rotation steps, each row followed by its count of steps
The counts run from 0 to 501.
[151 142 101 119 138 113 124 166 100 136 137 202 104  96 127 107 128 119
  75 171 163 133  93 135  66 146 111 163 136 136 123 124 142 108 130  94
 163  78 104 123 152  99 151 147 130 153 128  77 121 138 101 116 132 126
 128 169 163] : 75
[143 165 139 130 134 113 159 134 117 168  94  95 146  92 170 149 139 134
  49 153 129 106 108 112 107 129 101 171 127  95 127 108 133 153 114 152
 167 106 105 137 190 101 134 113 163 113 158 122 146 119 138 140 130 160
 111 140  91] : 71
[162 138  63  93 126 114 123 164 110 127 157 131 158 104 131  73 135 142
 123 131 151 144 139 132 108 159 135  91 146 121 155 116 130 123 126  75
  96 142 139 129 128 166 176  95 108 160  73 113 105 100 132  89  85 135
 108 171 128] : 404
[139 119 139 117 119 129 151 158 115 130  89 113 166 128 181 128 147 146
  75 140 131 142 127 149  96 101 109 167 179 121 140  96 118 112 136 127
 149 112 127 131 167  98 159  97 191  84 127 144 140  89  96 108 143 136
  67 127  94] : 432
[165  75  86  90 159 145  92 156 109 135 156 171 101 144 109 101 143 110
 155 166 173 131 103 116  84 105 139 125 100 126 132 140 145 126 151 159
 173 133 151 144 143 145 175 138  98 137 104  90 162 110 150 113  99 114
 143 134 139] : 241
[168 140 105 157 105 113 137 132 145 161 108 127 135 102 168 136 115 134
  33 170 126  61 113 104 153 147 135 168 139 123 118  93 132 131 100 125
 169 109 146 150 148 145 106 155 116 131 138 131 154 125 158 126 129 144
 130 171 108] : 296
[171 122 109  66 148 112 112 168 104 122 137 112 147 108 136 128 199 134
 116 158 168 153 116 123  95 109 102 106 148 107 159 123 110 129 160 111
 120 132 147 158 128 131 170  63 141 114  93 101 109  94 135  89 122 130
  80 146 105] : 23
[131 122 139 167  96 160 160 121 110 146  91  91 185 125 173 127 109 141
 123 113 116 166 165 110  85  89 108 179 174 123 127 128 133 112 119 148
 143 151 102 133 162  89 160 128 177  97 164 151 134  87 145 122 105 150
 110 114 105] : 51
[143 104  85 107 125 126 120 148 100 122 135 119 179 169 122  86 149 130
 165 124 167 185 168 120  85 102 124 106 137 118 137 152 137 121 168 104
 128 123 124 140 153 149 183 132 135 129 124 145 151 134  89 127  53 140
 120 107 146] : 261
[145 116  77  92 172 110 117 154 111 159 134 175  94 126 122  97 135 107
 101 169 176 112  89 134  92 126 131 131  90 115 128 134 146 139 143 149
 176  88 122 131 163 139 167 138 105 147 113  86 187 138 106 130 107 130
 133 143 132] : 5
[185 118  97 127  89 140 110 141 148 154 137 107 139 106 145 138 124 125
  97 156 137  98 114  76 142 134 128 154 158 121 139 104 134 116 107 134
 160 163 168 154 121 149 127 153  99 133 125 109 127  93 214 106 127 134
 137 170 103] : 317
[149 122 122 141 121 134 110 161 107 119 121 197 105 122 140 128 131 122
  99 165 159 144 111 126  60 120  96 183 158 145 120 132 140  91 134 112
 186  82 114 140 143  71 153 168 147 125 150 101 118 123 107 116 141 121
 118 150 161] : 74
[133  90  92 160 165 124 132 127 125 158  92 148 125 167 143 102 117 129
 118 147 139 112 140 152  95  79 138 151 121 124 117 122 140 141 137 193
 176  96 130 136 148 134 168 152 129 109 141 136 219 125 107 136  92 122
 133 121 118] : 68
[167 104  89  93 154 113  89 163 113 135 148 178 110 146 101 120 162 115
 129 175 180 145 111 105  85 111 118 137 110 123 128 152 151 118 165 125
 172  95 137 159 151 139 160 151 104 146 126  86 165 145 113 123 102 121
 141 135 149] : 456
[128 145  98  90 127 102 153 168  99 123 126 134 177 134 151  90 134 138
  95 130 150 162 134 164 107 144 116 126 149 116 150 125 133 116 155  78
 119  96 125 110 179 145 177  98 162 133  98 152 139 122  47 115  84 152
  91 137 122] : 496
[125 151 131 142 126 144 174 112 106 163 113  69 187 110 172 107 102 133
 109 105 119 136 153 116 102 123 120 150 149  95 142 114 131 146 103 161
 138 162 104 120 181 122 161 105 163 115 142 143 151  90 143 135  87 163
 115 118  81] : 50
[149 149  67 151  97 131 142 134 137 165 123 129 162 138 149  79  66 134
  89 133 116  96 145 126 154 156 153 152 140 118 130 111 151 124 102 113
 146 125 142 126 160 171 141 176  98 159 124 159 170 129 133 140  64 153
 152 163 125] : 274
[170 115 112  71 110 129 108 173 131 131 138 125 125 106 152 157 167 126
  76 175 153 123  89 110 125 127 112 156 163 114 145 110 120 109 133 121
 156 131 167 156 143 125 140  98 142 101 105  92 115  83 166  94 154 137
  98 160  92] : 237
[136 106 100  81 110 158 126 171 110 127 147 165 143 152 125  98  91 120
 146 129 142 177 128 148  94 130 122 175 167 121 142 148 152  84 152  95
 161 107 130 115 179 112 178 148 155 125 119 119 139 120  83 127  96 140
 121 132 146] : 198
[135 143 122 174 101 122 144 147 108 116  94 145 175 120 172 115 124 155
  95 135 132 163 168 140  73 117 107 162 191 152 122 108 122  86 129  93
 128 105 103 128 125  77 147 142 166 115 142 153  99 105  86 107 115 119
  95 145 143] : 207
[135 106 123 170  88 147 141 143 145 140  86 100 176 146 177 116 120 157
 103 108 106 137 174 145 116 105 120 175 204 129 120  91 112 115 127 132
 135 117 142 149 130 106 149 136 167  91 141 175 144  94 134 106 114 133
  84 137  95] : 277
[145 100  70  91 110 146 133 154 124 134 148 159 157 163 131  69  75 124
 124 146 137 126 125 146 133 147 164 138 140 119 146 120 153 113 132 108
 149 132 158 110 174 187 165 148 124 135  89 156 181 113  97 124  68 144
 141 148 128] : 344
[150 101  86 156 137 115  99 161 122 129 119 213  97 135 134  87 134 129
 114 168 149 128 125 156  74 113 121 142 148 158 115 100 132 105 131 133
 161  87 136 146  94 102 154 158 103 130 115 102 141 109 117  97 123  87
 123 171 159] : 445
[155 133 108 133 141 104 148 127 125 145  92 110 163 133 167 141 148 131
  42 170 149  75 113 107 143 103 131 145 113 105 123 102 130 152 121 149
 169 115 148 137 175 158 129 125 138 100 151 162 184 119 101 145 112 155
 120 127  99] : 367
[153 113 110 128 158 106 115 139  79 101 106 177 139 119 139 119 181 120
  96 181 196 143 114 103  60  91 118 111  99 140 125 133 126 125 143 125
 155 139 105 146 136 131 169 108 136 116 137 112 128  99  87 115 124 116
 125 130 152] : 158
[178 111  97 124  66 150 102 166 130 119 153 139 151 129 129 110 136 139
 154 126 143 171 154  96 102 135 100 157 202 144 132 136 131  78 141  77
 132 138 144 159 110 111 146 152 127 144 126 113  78 109 172 105 100 132
 116 161 152] : 402
[183 136  82 131 114 110 122 119 122 133 129  85 185 114 145 121 151 138
  89 160 158 102 141  68 150 129 139 101 111 115 145 116 124 142 114 119
 121 166 147 147 132 196 131 119  88 131 126 143 137 108 161 128  74 146
 148 155 106] : 469
[153 123  75  95  97 140 119 167 116 128 161 159 145 119 127  68  92 127
 142 127 132 157 132 142 102 161 140 135 172 137 150 126 137  94 123  86
 116 143 154 116 121 137 172 130 113 153  75 117 111  85 134  89  97 132
 115 178 139] : 188
[117 119 112 148 135 141 142 140  85 124 109 159 154 131 158  85 120 139
 132 125 145 177 147 158  46 100 116 149 157 137 134 129 124 116 140 125
 138 118  91 108 153  83 189 103 167 122 122 137 126  87  71 114 105 122
 105 125 146] : 352
[151 120 112 117 105 147 137 157 151 159 109 118 133 125 164 140 104 129
  47 161 109  95 102 136 147 140 129 188 174 106 121  88 135 105 113 144
 176  96 164 132 163 117 128 144 151 100 120 136 168 102 150 125 140 146
 103 158  87] : 215
[180 125 103 102  83 149 105 183 149 146 153  82 155 139 132 125 137 141
 141 107 119 159 157 103 132 133  95 168 197 114 131 137 140 104 143 104
 139 110 164 172 148 118 145 149 139 131 122 116 117 143 186 119 100 152
 103 148 105] : 257
